The rows of A fall into several groups and each row is roughly a mix of its group's hidden directions.
A, 92 rows:
[[ 25 -20  -7  23 -24   5  10   1 -51  15]
 [ 40  24  27  22   2  23 -18  -9 -20 -21]
 [-31  34  -2  -5  34 -19  -1 -14  13 -34]
 [-37  -3  -4 -23  30  41  17   7  -2 -14]
 [ 20 -38  35   7 -21  -2 -34  14  11  -5]
 [ 35  20  -3  41   4  -4  10 -36 -20   0]
 [ 30 -26  41   4   4 -13   2  19   4  36]
 [  7 -35  -5  30  -8  -7 -22  13 -35 -31]
 [-19 -28 -14 -26 -31  13   1  39 -22   1]
 [  6 -48  28   2  12 -22 -13   5   5  33]
 [ 22  25 -44  24  -8 -21   7 -12 -23 -18]
 [-25  -2  21 -25  13 -21 -26   3  46  -7]
 [-28 -28 -12  -3  23  27   7  14 -38 -22]
 [-32  17 -22 -36 -22  12   2  20  17 -27]
 [-12   0  23  11  24  51  10 -26 -12  16]
 [ 41  22   8   9  -1 -51 -12  -9   6   3]
 [ -7   8 -29 -12 -37  25  14  21 -34 -14]
 [  9   3  22  25  40 -23 -24 -23  27  -2]
 [ 32  29  16   1   4 -50  -9 -13  14   7]
 [-17 -40  23 -20  15 -19 -17  15  30  19]
 [ 27 -20  24  37  27 -20 -14 -20  -7  19]
 [-28  17 -49 -26 -21  -8 -13  11  -5 -15]
 [ 11  50 -25  -7  -1 -15  23 -22  15  21]
 [ 23  33  31  19  23  11   2 -34 -17  10]
 [-30 -41   2 -24   4  -4 -19  37  15   1]
 [ -2 -43  30 -13  12 -10  -4  17   5  40]
 [  3  15 -11 -17 -12 -62   0  11  21   1]
 [ -4 -17   5  18   9  60   2  -9 -26  -3]
 [-13  31 -44   7  16  -5  28 -12 -27  -7]
 [-37  -6 -10 -42 -17   4  -7  29  23 -15]
 [  4 -10 -19  -5 -40  18  16  20 -45   5]
 [-30 -24 -33 -19 -16 -29  13  25  16  10]
 [-35  17  -5 -36   8   7  -5  17  39 -18]
 [  6  49  19 -10   9 -41   7 -16   9   6]
 [-27 -33  17 -33   1 -10 -18  29  23  11]
 [ 31 -20  -3  29 -12   3  14  -8 -45  22]
 [-11 -11  27  -9  28 -26 -24  -6  44   5]
 [ 15 -38  28  17  30 -15  -7  -3   2  35]
 [-22 -10  -3   3  -6  60   6  14 -22 -15]
 [-15  19  17  -9  34 -12 -14 -12  50  -9]
 [  2 -44  35  -3  -6  21 -28  20  10 -15]
 [ 30  -2  13  30 -31 -35 -27  -3  13  -7]
 [ 10  40 -29   9  -4 -33  21 -20  -9  22]
 [ -7  48  -5 -17   6  -2  23 -18  35  19]
 [ 20 -11  58  16  21  -1   2  -3  16  16]
 [ 20 -32  19   5 -38  -1  -8  28  -8  31]
 [ -6 -15 -23 -15 -33  24  19  29 -35   5]
 [ 16 -36  28  20 -22  -9 -36  13   4 -18]
 [-22  28  20  -7  41 -29  -3  -7  20 -20]
 [-29  18 -50 -12 -22   7  -8  -3  -9 -26]
 [ 18  37  33  15  23  15   2 -33 -15   6]
 [ 18 -22 -17  14 -28  12  16   9 -49  12]
 [ -7 -40  43 -16  -1  19 -19  18  15   7]
 [ 34 -33   5   1 -29  19   2  13 -10  37]
 [-22 -47 -16   1  -5  43   1  15  -3   1]
 [-48 -21  -6 -15  11  39  18  -2   4  11]
 [ 24  -8   1  20  47  -9  34 -17 -16   4]
 [-40  -4 -14 -15  31  18  27   4 -32   8]
 [ -4 -47  20  13  -3  13 -27  21 -14 -29]
 [ 44  22  29  14  12 -24 -16 -24   6   8]
 [ 31  25  10   5   3 -54  -5 -13  11  12]
 [ 20  55  30   1   9 -23   0 -16  -1   0]
 [ -1   9 -14 -19 -12 -60   0  12  24   2]
 [ 31 -30  41  10  -4  -6   2  17   1  34]
 [-35 -30  -9  -8  -2  51   4  12  -2  -7]
 [-11  23  40   2  36  -2  -6 -19  30 -15]
 [ 26 -21  50   1  -3   2  -8  13  15  33]
 [ 13   2  27  22  35 -26 -18 -28  27   5]
 [ 21  19 -10  -5 -16 -60  -7  12  11  -7]
 [ -4  47 -33   7   5 -21  27 -20  -5   9]
 [-31  31 -29   0  16   4   3 -23   0 -39]
 [-14  12  20   8  32  36  13 -38 -13  15]
 [  5  14  33  -2  54 -16   8 -14  20   0]
 [-16  27  16   5  48 -14   7 -21  15 -26]
 [  2 -24 -43  -3 -24 -35  -3  27  -1 -14]
 [ 41 -21  25   6  30   3  20  -6   0  32]
 [ 23 -30  -3   4 -45  24  -4  13 -12  27]
 [-10  23 -49 -32  28  -9   6  -9   0  -8]
 [-37  30 -37 -17  -2  -7 -10  -4   3 -32]
 [-24  21 -39 -35   8 -31  -9  15   2  -8]
 [ 39  28  24   4   3 -40 -15 -12  13   4]
 [ -5  40 -42  -5  14  -2  32 -16 -14   6]
 [-24 -49 -31 -13 -10  -9   2  19  19  11]
 [ 30  33  13   3   5 -51  -5 -15   8   7]
 [ 29 -19  -6  29 -16   5  13  -5 -48  17]
 [ 18 -28 -15   7 -48  26  -1  11 -19  19]
 [ 21 -30  20  28 -25 -20 -34  10  -2 -17]
 [-37   5 -16 -37 -13   8  -7  27  23 -24]
 [-15 -45   4  14   7   8 -13  19 -39 -22]
 [ 14  40  35   8  25   6   3 -35  -7   8]
 [-37  14 -17 -22  32  27  31  -2 -10   3]
 [-17 -35 -13   6  15  17   0  15 -47 -21]]
Each list below has three rows that fit no group; the rest each fit one group, if only roughly. Name those rows in the order they come.
- J500: [ 26 -21  31  18 -29 -23 -33   5  17   0]
- J43: [ 13  12  15 -20  -4 -60  -7   3  15  19]
- J939: [  5  28 -31   8 -31  19  12   0 -35 -25]
- J879: [ 20 -38  40  11  -3   4 -16  13   7  33]
- J18: [ -2  12  40  20  45 -15  10 -16  12 -14]
- J736: [ 33  -5  13  42  26 -12   2 -30 -11  15]
- J875: [ -4 -33 -10  -6 -32   8  -2  32 -42   6]
- J401: [  0 -45  30   9  -9  12 -31  20   2 -23]
- J269: [  6  29  43   2  15  42 -10 -12  -6  -8]
- J543: [ 35 -24  30  24   8  28  17 -16  -4  21]
- J634: [-29  36 -13  -8  29  -8  -1 -22  13 -35]
- J201: [ 24  12  33  33  40  -7  10 -22  -2   0]
	J43; J879; J201
- J39: [ -5  25 -42 -18 -26   6  15  16 -34  -8]
- J968: [ 33 -20  -9   3 -10 -47 -21   8  27   9]
- J69: [-29   2 -30 -11  30  24  26   2 -32 -10]
- J208: [-17  15 -42  -6  24  13  29  -5 -35  -6]
- J336: [  7  26   9 -12   7 -56   5 -13  22  18]
- J512: [ 32  11  15  40  33  -8  -5 -31  -1   5]
- J996: [ -2  26   2 -20   3 -57   3  -5  26   9]
- J614: [-26 -11 -15 -36 -38  11   1  34  -9  -9]
- J431: [-37  22 -35  -3  31   2   6 -26   6 -19]
- J865: [ 37 -21  -5  11 -25  -7  15   6 -42  23]
	J39; J431; J865
- J985: [ 21 -31  30  25  22 -25 -17 -13  -4  25]
- J997: [ -9 -23  42 -25   2  26 -12  12  33   9]
- J98: [-30 -12 -13 -41 -33   7   0  31   6  -9]
- J980: [ 10   2 -23 -11 -35  12  27  31 -36  -5]
- J884: [ 10 -13 -23  12 -18  -4  20  -2 -53  25]
- J605: [ 52  15  33  16   4 -15 -19 -13   1   6]
- J925: [ 30  -5  -3   4  -8 -59 -12   2  19  13]
- J367: [ 27  -6  31  14 -30 -23 -29   0  30   5]
- J640: [-21  38   5   5  30   8   3 -32  14 -32]
- J536: [-12 -29  -9  13  -8  52   0  16 -26 -12]
- J778: [-34  40   2 -14  38 -16  14 -11   6 -14]
	J980; J884; J778
- J436: [  4 -17 -26  12 -48  36  -2   1 -19   1]
- J848: [  3 -37 -26  -7 -38 -27 -11  26   5   4]
- J449: [ 26  20 -21  29 -20  10  17 -18 -40  -9]
- J881: [-11 -48  19 -23   3 -15  -8  19  18  29]
- J717: [-26   3 -42  -7 -44   8  -9  14 -13 -16]
- J470: [  5  14  36  10  21  50  -4 -23  -9   0]
- J294: [ 21  43 -24  15 -13 -34   9 -21   9   9]
- J11: [-31 -20   0 -44 -16  10   3  37   8   8]
- J869: [ -9  -5   3   0 -13 -65 -18   4  16  -5]
- J824: [  0  -2   7 -20  -1 -51  -6  -1  40  21]
- J577: [ 50 -23   4  16 -27   0   0   7  -7  31]
	J848; J869; J577
